One vector is turned by the same rotation once a step. Each row is the vector after some number of steps, and that number follows the row.
The counts run from 0 to 358.
3	-10	16	-10	-6	-17	-11	-3	-5	-5	-13	4	24	14	-5	-2	-11	18	-11	-21	4	-3	-13	16	-2	-21	-3	12	6	14	7	-50	-4	-2	-14	17	-1	1	-14	-8	-1	-6	18	7	-12	7	12	-16	21	16	21	-2	-1	2	-18	1	-10	0	-9	15	14 => 278
-18	-4	-1	-12	9	-6	1	-3	-1	-15	-11	-1	0	19	-21	-1	-6	16	-13	-12	-14	20	10	28	-4	-16	-10	17	-2	-9	4	-5	4	-8	22	23	-21	-6	-3	-13	-6	5	2	17	-15	-16	8	27	-21	-8	-5	12	-19	12	-22	15	-2	-1	-4	9	9 => 85
0	-29	18	0	-10	-8	-4	5	1	3	-7	-2	10	-7	-19	0	-3	24	-7	-28	-13	-7	-4	-3	-3	-16	-7	16	-2	6	10	-38	-9	0	13	2	-6	-21	-5	-23	7	-4	5	5	0	29	-6	-22	1	-9	15	-2	-4	10	-19	-5	-14	18	-21	19	7 => 106
5	-3	5	-17	1	-2	-5	-4	10	9	11	-4	-12	13	-14	-17	8	5	7	-12	-14	-2	-6	10	18	-11	-8	0	-11	12	27	-32	5	-5	4	1	-39	-12	-12	5	9	-16	26	22	-29	10	-1	2	3	-6	22	-17	14	-10	-14	-9	-11	3	14	-7	-11 => 216
-4	12	-28	-1	-5	7	-27	-6	9	-4	10	-13	-13	16	-16	-9	9	9	-1	-4	-5	16	4	11	6	-2	-5	-5	16	-8	-6	-10	6	-16	27	-3	-29	-1	10	-6	32	-18	13	-12	-7	-2	11	1	6	-2	-26	-20	4	-7	-2	-6	-16	-7	-8	-27	0 => 140
-3	0	-18	7	-21	-7	-30	7	-16	-10	-14	-19	18	-7	1	5	-19	9	-18	-30	6	6	3	10	-15	-19	10	8	6	0	-6	-35	-10	-11	2	16	11	10	19	-7	12	-28	9	-5	5	2	11	-10	18	11	-11	-8	-2	-2	-14	0	-10	-1	-21	5	8 => 31
14	-9	7	-3	18	8	-30	13	0	-17	14	-4	12	33	-24	-14	-9	-4	-6	-7	-28	-5	-1	6	0	9	-6	-12	13	-15	-2	-2	13	-16	-3	0	-7	-3	-10	-11	0	-7	35	-16	-2	2	3	-12	-22	-10	-11	6	-17	9	3	1	-8	20	-35	10	-6 => 233
20	9	17	-1	25	-16	-34	4	-8	2	22	-20	9	24	-19	-18	-9	-17	-8	-4	-10	1	2	5	-1	-2	-4	-16	0	6	6	-10	15	-19	-33	0	-13	-4	7	-7	3	-10	27	1	-7	-1	9	1	19	14	-8	-12	-11	-23	-10	-5	-1	-15	-4	12	-5 => 57
-14	3	4	-9	16	4	-9	-6	-3	-5	26	-30	9	10	-22	-10	-8	16	-18	8	-9	27	13	5	-5	-16	23	-1	-23	-19	10	4	-3	-19	6	19	-23	8	-7	9	-1	-13	-17	25	4	2	-1	26	-18	4	1	-11	-17	-1	-19	7	12	19	-6	17	5 => 330
-5	24	-19	-8	-2	-1	-29	-7	4	-7	15	-5	8	15	-1	-9	20	3	4	-5	-14	4	14	7	-3	-6	-3	-13	5	3	21	3	-11	-14	1	-20	-18	16	-31	6	11	-5	27	15	-23	-20	-8	-1	0	2	9	-34	4	-25	-5	5	-10	-11	-2	-9	-8 => 49
4	7	-8	-3	-8	-7	-31	-12	-16	3	5	-26	2	4	-9	-10	-13	1	-6	3	-13	20	11	6	3	-3	-11	-2	18	-10	7	0	14	-14	28	-2	-33	-13	8	-16	22	-23	5	-12	-3	-7	16	0	12	-14	-19	-21	14	-16	-17	2	-10	7	-12	-17	3 => 226
31	2	21	-23	14	1	-10	-9	12	6	0	-16	-10	25	-21	-10	9	4	12	-18	-13	3	14	25	4	0	-11	-6	-2	-1	2	0	1	-13	16	-31	-22	-2	-18	-16	19	-13	14	4	-17	14	-14	-1	-14	-19	-4	-10	-7	5	-22	-11	-3	2	-3	6	12 => 65
14	6	-13	-3	-13	-30	-21	-8	12	5	16	-1	10	17	-10	-13	-14	14	-13	-15	0	12	-7	14	12	-6	5	-2	7	11	-5	-3	2	-16	-8	-2	-19	-3	-2	-15	21	-20	21	-25	-3	6	-1	-9	35	-2	-23	11	8	-15	-22	12	-4	-12	9	-14	-11 => 55
-31	-5	-9	8	-2	0	-24	18	-10	12	7	0	-17	18	-11	-9	-3	8	-7	-18	-22	-5	19	-14	2	-6	-22	-8	7	-2	10	-21	-6	-25	-10	13	-16	-1	10	-6	9	-7	19	-5	-3	4	8	-1	17	-6	-18	1	-9	-32	-5	-10	-22	-13	-20	10	1 => 210
28	10	17	-15	14	-15	-8	3	8	1	-4	-1	8	28	-24	-18	-15	7	-1	-23	-6	9	19	43	0	-12	-6	5	-2	-3	-2	-4	10	-12	2	-7	-16	4	1	-20	-1	-17	10	-4	-11	-12	-17	23	-3	-10	-21	15	-23	2	-27	9	2	8	-5	19	-2 => 237
-30	-25	-8	-12	-5	-11	6	12	6	-6	-5	17	-1	3	-12	-15	4	26	0	-27	-13	10	-12	7	11	-20	-2	7	-11	6	24	-41	-8	9	23	-2	-19	7	-15	-5	2	-2	14	25	-13	8	15	-3	-4	-5	6	-7	-2	13	-2	4	-20	-5	-1	-1	-12 => 282
20	6	15	-7	-7	-2	-25	-18	-12	15	30	-30	15	-2	-16	-4	-10	0	-3	10	-8	3	2	-13	5	4	19	-18	-4	-9	16	-2	-1	-19	-13	-11	-25	1	-17	2	8	-30	5	0	9	6	-5	-9	15	-4	9	-31	13	-28	-13	-10	-5	18	-14	6	-5 => 224
7	5	-13	-10	-11	3	-29	-1	9	-4	16	-18	-4	12	-15	-12	7	19	12	-21	-12	10	23	8	-2	0	3	-11	-13	-7	2	8	-13	-13	19	-28	-23	20	-21	0	0	-23	19	14	-8	6	-25	11	5	-27	-4	-11	-2	-13	-18	-4	-1	-3	-1	-5	2 => 221
-5	-13	-18	-5	-16	-13	-15	8	9	-15	10	19	9	18	-8	-12	-8	20	-3	-28	-9	6	-20	11	12	-14	9	6	-11	3	21	-26	-6	-12	-5	10	-16	17	-18	1	-6	-5	34	2	-33	0	-2	-4	13	-2	17	13	-1	9	-14	15	-12	2	15	-13	-14 => 126
-11	-4	-5	-13	14	9	-11	1	2	-2	11	-5	6	22	-25	-12	5	7	3	0	-22	19	23	13	0	-1	-14	-7	0	-16	3	22	-1	-8	34	-27	-28	2	-14	-13	4	-6	3	16	6	-6	-3	7	-27	-19	-25	-12	-8	-5	1	7	-5	14	-17	8	-9 => 155
-28	-4	-25	-1	-15	-5	-6	-16	4	-6	10	-8	6	-6	-16	6	12	43	-5	-1	-6	7	10	3	-14	-14	3	23	1	-13	-15	-13	-30	-2	37	1	-15	4	-11	-10	16	-5	-8	21	15	17	6	-7	-7	1	-2	-19	0	-1	-3	-1	-3	0	-8	-12	6 => 180
-19	1	8	-11	-4	-13	-16	-5	-19	11	-6	-11	22	-3	7	23	-1	6	2	-16	-1	0	14	-4	-10	-29	-3	5	-6	-4	25	-13	-11	-21	1	-17	10	18	-7	-12	-10	-3	14	37	-5	-9	4	-10	14	9	-3	-4	7	-22	-12	-9	-11	6	-17	20	-3 => 199
16	19	-1	-12	-5	-14	-6	-20	18	-15	14	-11	27	-6	-6	-9	9	32	-22	0	4	17	-5	30	2	-3	9	7	1	0	11	-8	-9	-1	4	-5	-18	-10	-26	-2	18	-6	0	15	-4	-7	-10	-3	-15	21	5	-20	5	11	-10	22	9	9	8	-15	4 => 333
6	3	2	5	-3	-1	-11	5	-11	-11	-18	-22	7	-4	-16	-5	-5	23	-22	-18	-6	20	17	9	-20	-20	16	-11	-9	1	0	-17	-2	-3	9	-7	0	23	-3	-17	8	-9	-19	19	8	-2	14	7	5	0	-14	-24	-14	10	-21	12	3	-8	-23	23	18 => 354
14	7	0	-7	0	-7	-9	-13	-7	-1	22	-18	38	19	-15	-8	-9	15	-12	-4	-6	6	12	19	-8	-1	25	-13	-9	-10	-12	16	-13	-17	-8	-9	-10	26	-26	2	-8	-10	-4	7	24	-2	-8	4	-6	-2	-12	-5	-9	-3	-15	8	10	14	-15	15	3 => 158
26	-8	21	-14	16	1	-2	-9	4	4	10	-28	5	14	-9	-1	11	6	1	-21	-8	10	1	19	6	-7	-12	-13	-1	-12	10	-3	13	-7	10	-31	-8	-10	-4	-31	24	-6	16	3	5	18	-6	-14	-13	-10	-18	0	3	2	-20	-7	-7	16	-18	1	3 => 66
-2	-11	25	-10	15	-7	-12	9	-5	-6	-8	6	12	10	-15	-3	-3	-6	-12	-15	-8	-4	-8	4	-7	-18	8	0	-2	14	17	-47	2	-3	-29	11	-11	14	-9	-2	-6	1	13	20	-15	4	24	-8	-1	17	26	-18	-6	6	-4	-14	-12	-1	-13	26	9 => 279
1	-17	8	-7	-8	-8	-15	-7	5	-20	-13	19	21	-5	-9	6	-3	9	-9	-20	-9	-12	-13	5	0	-13	-1	16	11	5	10	-44	-7	6	8	2	-11	-4	-27	-13	-2	2	29	10	-20	12	9	-30	-10	2	28	-3	-2	13	-8	-3	-4	13	-18	6	-5 => 192
-15	-19	24	-13	20	-19	2	-9	-8	1	11	-6	28	14	-9	6	-14	4	-19	-10	-10	6	4	10	2	-10	-20	8	5	-13	5	-12	5	-18	-20	19	-3	-24	-3	-15	-10	6	16	-3	8	7	7	-16	-21	7	-1	19	-15	-14	-19	7	0	22	-22	19	0 => 82
0	12	29	-19	18	-18	3	-13	2	6	5	-14	18	2	-21	0	0	16	-10	1	5	-11	24	15	2	-18	-2	-13	-3	-1	4	-2	-18	-5	-9	-15	-19	11	-21	3	-2	-1	-9	26	22	9	-1	7	-28	0	-3	-21	-8	-9	-12	-12	0	17	-23	26	4 => 2
11	-14	29	-3	13	-14	-11	-10	-1	-5	2	-19	30	-14	-11	-3	0	19	-12	-12	-21	-1	5	0	-17	-10	6	12	-13	11	14	-11	-10	11	3	-12	3	-18	-25	-20	-11	0	2	24	16	12	-13	-3	-6	5	24	-14	-12	0	-22	16	9	9	-7	26	0 => 263
-12	-2	2	5	8	-8	-9	4	-4	-24	20	-19	3	-8	-31	-6	2	28	-27	-13	-20	-3	20	-7	-14	-6	2	-13	-14	-10	5	5	-7	-3	1	-5	3	10	-23	-10	1	8	-8	18	33	5	4	18	-11	10	-10	-9	-15	7	-2	15	-5	-1	-38	14	8 => 92
-11	7	-5	5	-3	7	-20	3	-17	-19	-17	-11	21	2	2	-11	11	14	-8	-9	0	8	12	20	-11	-9	-15	-9	14	23	5	-33	1	11	8	-9	2	1	-9	-8	8	-4	15	14	-10	-14	16	-10	-4	12	4	-47	-6	-8	-8	6	-13	-20	-19	7	10 => 358
17	13	-4	12	-6	-11	-29	-9	12	-26	-6	-19	10	-9	-22	-6	-1	29	-26	-20	8	-3	14	11	-20	0	0	0	12	5	-14	-8	-23	10	3	-7	-2	11	-13	1	10	-11	-1	6	8	16	-6	4	-7	9	-2	-21	-12	8	-17	4	3	-12	-26	9	22 => 182
-10	25	-6	-18	13	1	-13	-16	10	-7	16	-14	9	19	-16	5	18	20	0	0	5	4	17	30	-9	-16	7	2	2	-17	-11	10	-20	-20	5	-10	-14	28	-12	2	23	-3	-1	14	5	-11	-3	9	-18	9	-24	-6	-15	-5	-1	-6	-2	4	-11	3	10 => 245
12	-4	3	2	4	-9	-25	7	6	-8	12	-16	-14	21	-13	-8	-15	4	-8	-26	-8	6	-5	-4	4	-11	13	-11	-18	1	12	-31	-1	-20	-23	25	-17	18	8	11	-8	-18	27	4	-26	4	0	17	14	-4	9	8	-10	-4	-25	-10	-5	-8	-4	9	9 => 213
-10	-4	3	-14	9	-28	10	-12	11	-21	0	-4	17	4	-12	4	-9	26	-20	-16	10	19	-8	28	3	-27	-2	14	-13	-14	10	-11	0	-9	16	11	-21	1	-7	-14	0	4	5	20	-7	-6	9	14	-21	8	-6	14	-3	25	-20	19	5	12	5	-8	8 => 86
22	-6	6	-9	-17	-11	-19	-19	-2	6	21	-34	25	0	0	2	-13	10	-7	-15	2	5	-4	0	4	-5	5	-8	-4	-17	15	0	-1	-24	-4	-20	-10	-6	-13	-14	14	-20	14	-3	6	15	-13	-20	9	-7	-3	-7	15	-16	-25	-4	-6	22	-13	-4	3 => 223
9	-15	8	-4	15	7	-26	13	-7	-10	11	-27	0	24	-23	-23	-25	-2	-7	-10	-22	20	7	3	3	5	-4	-18	-6	-15	-1	-7	19	-20	-11	17	-22	-15	14	-10	-5	-20	19	-15	-5	10	0	-1	-14	-22	-1	5	-17	-2	-22	8	2	12	-15	17	0 => 147
11	-2	-23	3	-14	-7	-21	-8	9	-8	19	-9	6	9	-11	-25	-5	23	-3	-18	8	17	-14	16	15	0	-2	-6	7	-7	-9	-16	-3	-5	12	-7	-26	-2	1	-6	31	-22	18	-14	3	14	11	-16	11	1	-15	-6	10	6	0	4	-10	-10	5	-28	-8 => 141
-15	-2	4	-11	26	-7	-26	-4	-10	15	24	-18	-1	30	-10	-7	2	-16	5	-1	-15	9	3	3	1	-4	-20	0	7	-6	7	-15	20	-26	-10	5	-19	-17	15	-14	8	-6	33	-1	-22	-1	17	-12	15	14	-13	2	-5	-37	-7	-12	2	-13	-4	-2	-10 => 58
-12	-3	-4	-4	-5	-17	-22	-6	9	-16	-24	14	15	7	-5	5	4	12	-2	-13	-8	-5	3	16	-12	-9	-15	36	19	9	0	-36	-12	-6	19	4	-8	0	-6	-13	-4	-2	29	6	-37	4	7	-13	-11	4	20	2	-2	2	-11	-9	-3	-4	-12	7	2 => 191
4	-9	3	-8	-22	-7	-10	10	15	-1	5	15	13	15	2	-7	-1	28	6	-30	2	-3	-1	2	12	-12	0	0	-9	11	12	-28	-28	-12	-5	-7	-13	13	-12	-3	-6	-18	24	6	-18	15	-24	-16	6	-22	8	7	-7	-4	-20	10	-15	11	0	13	-13 => 40
